In the data rows, the value 128 means zero.
Here are some points:
76 165 129 151 76 87 102 101 34 107 91 88 122 138 117 86 101 129 72 52 121 91 41 94
155 168 119 165 169 121 182 164 168 199 202 136 141 214 136 138 139 161 132 136 146 180 194 151
44 62 77 23 68 147 123 148 88 106 86 143 73 103 79 133 167 117 159 142 80 128 0 52
134 244 130 134 111 122 69 84 127 65 129 149 149 79 109 226 61 120 20 154 192 144 99 96
212 120 94 130 68 155 186 192 246 164 63 169 144 97 151 166 115 139 137 169 143 96 137 129
116 150 198 173 207 107 123 93 166 150 166 142 153 124 163 181 143 162 143 152 164 190 151 138
92 104 50 118 143 119 85 101 50 42 114 124 118 93 153 79 113 70 43 92 74 103 83 129
156 159 161 151 173 92 152 182 170 161 162 138 173 181 145 91 165 118 76 75 151 120 125 146
202 181 169 209 150 127 170 230 199 105 107 211 169 188 119 178 197 181 158 159 186 215 207 178
54 132 159 140 107 114 87 89 34 49 97 52 101 137 109 64 157 74 159 47 158 105 94 122
141 165 94 150 135 151 144 164 157 153 113 118 157 165 155 126 184 129 120 153 143 181 139 156
87 202 67 105 126 43 87 4 173 44 128 138 78 70 66 169 77 182 0 167 115 131 129 72
125 135 86 169 194 99 127 143 99 106 134 78 135 187 86 92 128 121 96 80 178 133 160 120
115 167 115 126 176 105 143 144 142 104 125 64 120 148 180 134 138 127 131 125 148 138 170 146
161 113 93 179 144 124 58 104 51 2 58 85 83 141 80 83 175 71 158 103 63 143 140 127
172 136 144 143 169 135 175 174 138 190 244 172 186 143 160 163 161 192 185 163 140 172 153 167
99 101 99 110 134 107 115 90 81 125 127 96 129 112 91 154 94 113 120 121 101 126 131 147
178 125 110 182 74 93 88 198 180 76 123 219 103 219 123 129 102 112 67 102 127 95 144 109
118 114 117 103 75 136 112 118 75 97 93 59 125 89 152 64 137 119 57 55 113 141 64 106
170 97 140 154 167 153 106 143 201 205 183 176 102 113 116 130 192 174 162 159 141 188 219 190
84 41 136 63 28 99 94 89 109 95 40 41 141 13 84 127 72 191 108 87 87 70 90 38
86 132 153 135 115 169 101 117 85 130 109 81 110 123 91 83 100 138 142 61 162 156 82 140
188 41 139 111 99 153 97 71 114 81 186 92 99 62 27 61 89 115 153 169 88 128 112 95
87 71 84 97 86 75 117 94 112 93 120 114 84 99 80 93 103 61 93 105 100 92 66 119
95 107 161 106 83 176 111 142 90 110 71 58 188 93 110 140 39 92 90 73 110 74 116 136
Then 23 other points, each followed by its number:
150 167 98 155 194 165 104 116 198 87 134 163 120 157 116 149 98 110 124 121 181 131 132 165 0
93 118 114 138 62 95 57 145 118 59 83 146 91 102 126 171 105 107 125 154 53 96 102 105 1
125 159 156 150 184 174 150 117 144 167 141 132 126 166 131 135 152 127 157 194 122 100 125 134 2
39 184 161 113 79 133 103 75 30 103 89 255 93 145 59 185 64 97 91 119 123 136 0 43 3
156 170 110 67 151 136 162 147 162 150 133 134 96 128 187 89 127 148 160 103 182 137 129 100 4
201 200 165 162 150 169 191 202 208 173 153 164 177 202 204 158 163 183 193 180 203 196 237 208 5
116 136 95 95 117 90 115 148 117 177 165 125 110 113 91 119 123 185 130 119 121 146 132 115 6
101 140 148 97 128 121 99 102 71 41 111 171 75 110 215 87 83 102 109 172 123 121 135 69 7
99 118 115 117 152 86 114 127 86 96 151 186 133 145 116 111 103 119 101 117 110 91 52 101 8
174 220 104 149 87 119 142 192 186 152 0 107 145 173 112 194 112 161 183 187 204 190 214 130 9
152 172 166 62 98 164 134 183 149 162 157 134 112 128 231 74 178 202 169 109 209 115 135 128 10
84 203 179 150 119 161 177 131 99 73 89 134 142 152 136 140 146 127 148 94 206 142 164 133 11
142 123 139 133 163 168 117 95 162 138 185 110 140 118 122 161 93 99 151 144 186 168 137 161 12
163 194 132 137 159 132 218 199 150 236 174 203 147 145 155 208 195 220 179 185 147 180 146 158 13
176 142 104 150 155 131 155 180 125 154 207 188 146 146 147 192 152 165 126 150 127 147 162 163 14
174 129 117 188 166 177 182 178 160 148 178 160 189 185 130 127 165 188 132 116 189 160 150 148 15
141 124 129 169 157 132 148 105 128 135 147 88 131 180 110 153 152 110 191 163 113 156 172 154 16
58 88 52 41 67 72 99 108 61 100 86 55 61 75 87 89 74 104 44 80 68 58 89 41 17
151 143 135 127 156 128 159 181 126 190 210 158 148 124 131 149 163 187 149 156 114 158 162 169 18
103 80 86 96 97 80 120 125 124 130 92 94 121 129 72 83 98 92 122 104 92 143 104 104 19
103 89 103 96 102 136 77 107 78 75 53 48 112 88 125 71 96 41 57 72 63 88 100 102 20
100 69 107 125 159 124 118 144 71 100 137 166 166 172 100 152 160 103 151 148 115 87 96 143 21
121 136 146 175 186 118 112 98 151 117 150 159 104 124 103 126 100 113 109 131 82 89 143 112 22
Which three of these numbered points are nearest to each point below, looking only along the 5 directions in which the first points spread most? Their numbers follow each, nearest first.
149 144 107 106 146 132 118 127 102 94 111 106 120 158 159 111 156 154 168 121 134 125 125 149 > 21 4 16
126 99 130 129 185 92 104 128 151 141 91 122 108 152 102 112 151 114 141 139 117 168 185 159 > 16 2 21
114 126 91 86 144 87 129 131 91 159 189 131 134 110 116 134 121 146 121 108 81 98 105 117 > 6 8 22
128 160 122 136 148 113 138 97 103 127 140 165 168 114 126 162 107 128 86 142 134 154 149 133 > 22 0 12
116 116 94 101 71 120 61 97 134 109 109 66 90 115 75 81 121 84 106 145 95 101 89 133 > 19 1 7
110 116 84 135 120 87 126 126 89 147 135 132 132 127 129 131 93 123 108 109 118 109 102 108 > 8 7 6
57 33 145 27 70 56 93 21 95 46 97 94 57 59 127 62 90 119 117 122 108 43 85 39 > 17 20 19
149 107 147 159 181 221 160 110 122 105 163 79 109 179 108 106 174 55 176 187 56 135 137 118 > 16 21 2
203 169 173 181 189 210 217 217 221 234 195 171 166 221 208 184 175 169 212 224 199 202 244 197 > 5 13 15
138 171 149 154 150 116 168 108 123 165 120 124 160 190 156 123 123 182 119 92 122 167 165 159 > 11 4 2
131 179 133 72 96 122 136 137 110 163 154 146 129 128 178 131 140 161 156 153 135 116 144 119 > 4 6 2
216 80 120 135 78 132 62 102 213 81 147 151 121 107 114 88 120 70 43 95 110 138 98 92 > 1 7 8
